One turning vector, and how many ticks it has turned:
The counts run from 0 to 453.
[ 14   5 -16  -4 -14  -1   5  19  24 -13   1 -16   4   1  -9   4 -19  13
 -17  10  -5   5  -5   9 -14  -3 -11   0 -15  16   2  -1  -5  -4   1  -9
  -5   6   9] : 23
[  9   1  -6 -14   3   3   4   9  29  -7  -9 -18   7   0 -19  16  -9  16
  -8   2 -15   2   0  11 -18 -11   3  -1   2  -8  -4  -2 -13 -11   2   7
  -7  11  -5] : 314
[ 16   7 -16  -1  -5  -5   5  21  18 -11  -3 -15   5   2  -9   5 -19  13
 -14   7  -4   7 -12   8 -13  -3 -14  -1 -10  12   6   3  -5  -9   1  -8
  -3  11  18] : 21
[ 17  -3   2  -1  -3  -2  -6  13  24 -17  -1 -13   1   1  -7  10  -7  21
 -14 -17 -11   7 -13  11 -19  -8   5   2 -11  -6  -1   0 -12 -18   4   1
  -4   8   6] : 358
[  8   7   2   3  -1  -3  -2  11  27 -16  -5 -23  -1  12  -4  16 -13  21
 -14   2   1   8  -3   3  -9 -11   9  -5   9   2   3   2  -3 -19  -7   4
 -13   6 -11] : 325
[  6   1 -13  -8 -11  -5  11  15  20 -10   3 -15   3   8  -7   0 -15  10
 -19  19   4   7  -2   8 -10  -9  -2   0  -4  19   4   1  -5 -21   1 -18
  -7   6   7] : 29
[  7   4 -22  -8  -8 -12  15   9   5  -3   2 -14   8   2 -17   4 -19   4
 -13   7 -15   8 -14   6 -11 -14 -10   5 -13   8   6   9 -10 -12   4  -2
   8  11  17] : 13
[  5   8 -22 -11   1  -3  18  10  18   7  -6 -16   1   2 -19  17 -18   5
  -4  20 -14   6  -3   5  -2  -7 -17  -3   5  -5   4   5  -7  -1   8   5
   0  10   8] : 266
[  0   0 -18   5   0  -8  15  10   8  10   2 -13 -18  -2  -6  -2  -7   5
 -15  -2  -4  12 -19  19   1 -11 -10   4  -7  -5   8   7  -8  -1  13 -15
  10   0  26] : 432
[ 10   1  -9   8   6   2   1  15  26   1 -11 -26 -14  -1  -9   9  -6  14
  -8  -9   0   9  -9  24  -5 -13   3 -10   5 -18  -4   5 -11  -2   5  -3
  -1  -3   7] : 101
[  8  10  -2  11 -14  -9   2  11  17  -3   9  -8 -24   1   0   5 -10  13
 -12   3  -6   9  -9   0   1  12 -10  15   0   4  13 -11   2 -17  20 -13
  -8   8   9] : 195
[ 13   6  -3  10  -8  -6  -9  14  18 -15  -4 -26  -3  -1 -13   4 -11  18
 -10 -14 -14   8 -11  13 -18 -11  10   3  -7  -2   0   0 -11 -10   1  -1
   0   4   3] : 355
[-16  14 -16  -6  -6 -10  23  -1  12  11   2 -13  -5  -1 -11  14 -16   4
 -23  21 -12   4  -5   0   4 -13  -8   9   4   6  14   2   1   5  -4   2
  -1   5  -3] : 255
[  0  -3   9   1   2   0   8   3  30  -3   6  -8 -19   6   6  16   2  19
 -25 -13   4   9  -7  14   1 -13  11  -1   4 -15   2   0  -5 -11   3  -1
 -12  -3 -11] : 119
[  6   8 -23  -5 -20 -13  14   4   9  -7   7 -15   6   2 -12   7 -21   7
 -19   5 -15   5 -10   5  -8 -14 -11   3 -17   7   6   9  -8   4   0   4
   7   2   4] : 9
[ -3   4 -13  -2  -9  -6  13   9  22  -8   5 -12   2   9   3   9 -15  12
 -33  10   8   6  -6   7  -3 -16  -4  -3  -9  15   7   9   1   0 -12  -7
  -8  -1  -2] : 38
[  8   5  -2  -4   0  -1   0  13  24 -10 -11 -27  -1   5 -17   9 -13  16
  -5   8  -9   6   1   8 -16 -13  10   0  11   1  -2  -3  -9 -21   1  -1
  -8   9  -5] : 318
[ -6   4   1   0  -7  -9   7  -3  14  -7   3 -22  -2   8  -8  11 -10  15
 -23  -3  -8   7  -6   3  -7 -26  20   4   5   1   4   5  -6 -15 -10   7
  -4   0 -18] : 334
[ -8   8 -13 -14  -4  -8  27   0  16   5   9   0  -4   7  -3  20 -15   5
 -25  21  -4   5  -4  -5   8  -8 -14   4   2   3  14   4   2  -6   2   2
  -7   9  -2] : 250
[ -9   8 -11 -13  -8  -6  25   0  20   4  11  -1  -6   6  -3  20 -13   8
 -27  22  -4   4  -2  -4   5  -6 -13   6   0   5  13   1   3  -2   2   2
 -10   8  -5] : 249
[  4   5  -3   3 -16  -6   5   7  17   2  11  -9 -23  -7 -11   2  -7   8
 -10   0 -19   6  -7   7  -8   7  -4  19  -7  -1   7 -16  -6 -13  26 -11
  -2   8   8] : 190
[ 10  -2 -13 -10  -6  -4  13  15  19 -10   2 -11   4   8  -6   2 -15   9
 -18  16   2   7  -4   8 -11  -8  -4  -1  -7  17   3   2  -5 -22   2 -16
  -8  10   9] : 28
[ 10   4  -8   2 -14  -7   8   4  17   2  12  -3 -21  -6  -8   9  -7  11
 -10 -10 -22   6 -12  10  -2   5 -11  14 -13 -15   6  -6  -8  -3  25   0
   3   8  10] : 184
[  1  -4  -7  -2   3  -1  14  14  23   7   3  -7 -21   0   0   0  -2   9
 -18  10   5   9  -8  18   0  -1  -8   3   1   1   5  -5  -4 -16  17 -24
  -7   6  18] : 446
[  2   0  -7   0   3   6   3  21  33  -4  -9 -22  -3  -3  -5   3  -8  17
 -22   7   5   5  -3  21 -13 -10   0  -3  -2   5   0  -3  -6  -1  -5 -15
  -9   1   6] : 67
[ 10  10 -16  -2 -15  -3  11  13  25   1   6 -12 -12  -1 -11   9 -15   8
  -8  20 -12   3   0   4  -3  10 -21   6  -3   5   8 -10  -2  -1  17  -7
  -7   9   8] : 232
[ 13  -2 -13   4 -17  -8   5   7  15  -6   9 -14  -7  -3  -8  -1  -8  11
 -16 -16 -13   7 -15  19 -11 -12  -1   4 -23  -5  -1   4 -15   0  12  -5
   8  -2   9] : 392
[ -2  -3  -4   3 -16  -9  13   4  15  -3  16 -10 -18   6   6  -4  -5  11
 -29   1   6  10  -9  14  -1 -13   4   7 -10   9   6  -1  -3 -13   8 -21
  -3  -6   1] : 413
[  4   5 -17  -5  -4  -4   8  17  16  -6  -3 -15   8  -6 -15   3 -16  13
 -21   5 -15   5 -13   7 -18  -6  -9   9 -15  13   7  -2  -9  -4  -2  -5
   2  12  18] : 18
[  8  -4  -2   2  -4  -3   1  15  18  -6   5  -9 -11  -4  -2  -4  -2  15
 -22 -11  -5   9 -16  15 -15  -3   2  10 -17   4   5  -5 -10 -15  10 -19
   0   7  20] : 401
[  4  -2   9   0  -9  -4   5   3  24  -2  13  -4 -25   1   1   8   3  16
 -16 -11  -7   8  -5  11  -5  -1   8  11  -2 -12   3 -11  -7 -21  22  -8
  -9   4  -5] : 155
